128 stands for zero in the data rows.
Here are some numbered points:
[130 126  79  80 195 131 128  57  95 114 130 122  57 124] 0
[150 106 129 114 187 126 185 111 112 108 157 141  93 115] 1
[179 110 168 131 189 140 177  99 112 102 129 117  97 121] 2
[112 172 155 106 113 146  62 156  90 147  92  94 181 110] 3
[131 125  74  84 183 130 112  75  91 121 136 111  54 124] 4
[104  98 115 156  70  98 137 209 168 156 195 170 146  92] 5
[148 124 181  95 132 114 129 152  98 123 144 115 174 110] 6
[129 125 132  96 124 127 123 162 107 123 131 121 147 114] 7
[144 103 255 255  86 144 203 156 199 142 176 140 184 158] 8
[135 126 172  93 174 130 136  82 104 147 169  96  89 112] 9
[163 134 154 114 171 173 145 109 113 140 155  87  92 107] 10
[136 114 106 210 186   0 139 102 119  58 172 110  59 233] 11
[140 121 138  56 182 173 148  11 117 143 119 123  64  75] 12
[109 104 102 145 143  20 176 143 143 119 168 169  94 168] 13
[119 137  85 191 137 134  90 171 119 105 114 146 119 153] 14
[ 88 177  82  57  32 226  13 187  93 168  23 134 252  83] 15
[123 108  51 121 100 143 168 160 160 140 115 197 121 107] 16
[120 154 133 133 133 112  60  74 110 130 130  94 127 161] 17
[120 131  49 149  87 179 139 190 170 142  79 163 150 122] 18
[130 117  82 108 111 163 140 146 128 136 131 178 123  96] 19
[127 111  87 154  63  93 152 226 155  99 107 166 193 158] 20
[129 129 140  97 119 121 121 162 100 138 125 130 168 107] 21
[148 117 144 128 190 158 164 108 101 103 155 110  99 125] 22
[143 149 204 118 115  99  80 104  92  92 124  78 190 159] 23
[ 92 141  66 106 162 155 111  76 118 170 116 143  10  90] 24
[ 64 109 113 255  40 209 111 169 255 196 116 205  97  92] 25
[145 147 172 132 177  93  99  51  91  87 143  71 127 169] 26
[164 124 150  83  77 158 161 179 113 101  76 149 255 121] 27
[136 148 125 107 149  76  95  56 109 104 109  69 118 175] 28
[167 123 169 129 226  20 156   2  92  63 165  44  77 198] 29
[ 86 131 164 222  87 147 165 175 208 196 170 195  81 125] 30
[125 150  90  81 112 132  97 144  97 106  82 125 186 127] 31
[ 85 125 173 220  78 162 148 180 200 196 169 193  92 122] 32
[ 82 115 175 221  79 156 151 172 198 204 171 186  89 121] 33
[116 136 105 122 152 117 105 126 109 136 141 120  94 111] 34
[114 143 105 111 121 104  79 115 124 137 132 136 114 122] 35
[130 154 155 160  77  36  67 183  97  67 100  83 255 209] 36
[ 80 155  13 165 104 135  71 190 153 156 131 172  71 132] 37
[ 99 175 145 113  60 151  44 172 107 124  57 100 248 118] 38
[107 146 135  55 126 206 119  96 109 181  97 129 104  72] 39
[123 153 138 120 155 104 102  85  90 107 128  89 125 160] 40
[ 92 173  60 168  62 129  47 120 150  97  35 137 189 202] 41
[ 91 158  39 128  43 147  52 220 132 151  92 141 198 105] 42
[124 122  91  74 129 143 152 157 109 138 104 144 123  84] 43
[114 124  43 137 132 110 143 145 147 129 114 162 103 139] 44
Which point above is nearest to each new point? Its number follows each.
[101 173  76 177 115 153  49 134 120 115  96 114 135 152] 14
[ 82 195  99  70  36 243  16 180 111 176  22 143 249  78] 15
[155 116 140  83  55 156 147 182 115 100  91 144 255 113] 27
[102 142 106 110 144 148  89  91 111 148 138 111  72 112] 34
[ 93 161  57 110  91 150  48 121 124 162 102 126 119 101] 35
[145 123 130 164 163 150 140 118 107 102 134 115 118 139] 22
[123 123 117 172 152  63 140  89 133 100 168 134 101 184] 13
[158 124 244  67 144 146 150 107  87 127 150  82 177 109] 6
[149 137 221  67 133 142 142 170  71 129 125  92 190  88] 6
[115 155 107 221 104  14  98 187 145  69 145 123 185 223] 36
[140 156 168 134  69  42  71 183  98  76  83  72 255 216] 36
[129 145  95 118 102  99  89 154 108 101 101 119 179 149] 31
[114 153  93 160 118 137  72 152 110 118  96  96 148 142] 14
[102 137  83 112 104 120  74 123 129 137 130 117 120 114] 35
[146 137  98 187 167 119 144 125 123  88 121 110 130 170] 14
[117 107 237 245  89  78 178 118 198 128 155 152 139 205] 8
[149 149 187 128 168  88 118  58  99  80 130  55 135 155] 26
[137 103 126 112 183  99 192 112 113 107 156 134  75 119] 1
[ 91 171   0 226  80 116  38 116 185 119  67 143 107 195] 41
[151  99 187 113  97  77 195 188 141 116 178 130 205 124] 6
[144  90 103 182 112 101 161 194 174 144 192 148 121 111] 5
[121 143  92 126 110  80  98 151 122  97  83 117 171 175] 31
[ 99 145  56 110 155 171  80  74 128 153 124 135  28  91] 24
[100 146 177  62 135 180  99  81 109 200 112 104  94  82] 39
[107 148  70 179 149 117  90 137 133 110 124 125  64 164] 14
[160 123 167 158 206  23 129   4 105  57 167  63  81 213] 29
[144  78 134 116 167 129 194 105 152 165 215 151  40  40] 1
[105 152 147  13 110 248  85 132  95 205  83 136 157  16] 39
[136 114 129 142  92  98 150 150 150  88 117 141 191 171] 20
[119 160 191 141  47 120  81 198 113 113  79 105 255 156] 38
[126 116  79 156  88 101 114 181 135 110 129 148 180 149] 20
[ 67 136 103 255  68 219  96 167 244 211 130 199  88 124] 25
[116 189 154 117  65 163  32 167 103 134  66 102 235 114] 38
[129 145  79 199 130 145  99 176 144 107 123 141 121 149] 14
[137 119  60 200 173  63 121 106 151  73 114 109  68 213] 11
[140 138 161  89 176 127 140  58 112 117 142 104  90 122] 9
[140 100 127  20 196 109 220  38 112 146 154 155  49  71] 12
[176 123 225 120 174 170 186  50 124  86  84  80 151 160] 2
[ 88 183  94 145  34 119  31 210 113 116  34 108 251 150] 38
[147  99 100 117 151 107 181  92 143  98 112 134 100 142] 1
[151  83 142 114 205  71 223  29 150 130 204 154  24 143] 1
[112 141 110  86 127 184  81 121 107 174 124 129  95  71] 39
[141 117 108 155 125  53 174 152 153  81 128 138 147 185] 13
[116 169 136 102  59 165  32 176 104 133  74  92 253 117] 38
[107 158  86 174 112 153  64 146 115 128  96 110 140 140] 14
[140 121 172  95 157 129 124  58 104 126 145  94  98 128] 9
[136 124 168  93 173 111 143  52 114 129 138  95  90 118] 9
[136  83 102 189  99 110 160 203 173 130 182 152 134 104] 5
[131 127 128  64 175 200 141  37 121 162 128 116  65  72] 12
[114 106 250 238  85  84 171 124 216 156 177 150 144 196] 8
[167  84 193 111 117 111 197 128 140 129 148 125 172 116] 6
[144 103 255 255  91 137 201 134 196 141 185 129 179 161] 8
[ 97 143  94 157  87  74  93 216 118 111 116 138 180 167] 20
[ 79 165   0 208  75 126  20 114 179 108  54 131 122 190] 41
[123  91  88 137 144  51 168 141 143 115 175 163  74 159] 13
[126 143  58 184 129 136  93 183 143 115 102 123 128 159] 14
[102 162 139 128  91 146  57 155 108 140 101  87 190 119] 3
[118 146 100 161 126 131  66 158 117 103  99 109 148 145] 14
[129 114  65 119  99 129 170 158 164 149 117 197 126 117] 16
[116 142 115 160 153 109 113 136 129 130 139 142  82 135] 34
[133 121 184  97 190 111 154  78  95 144 171  97  73 104] 9
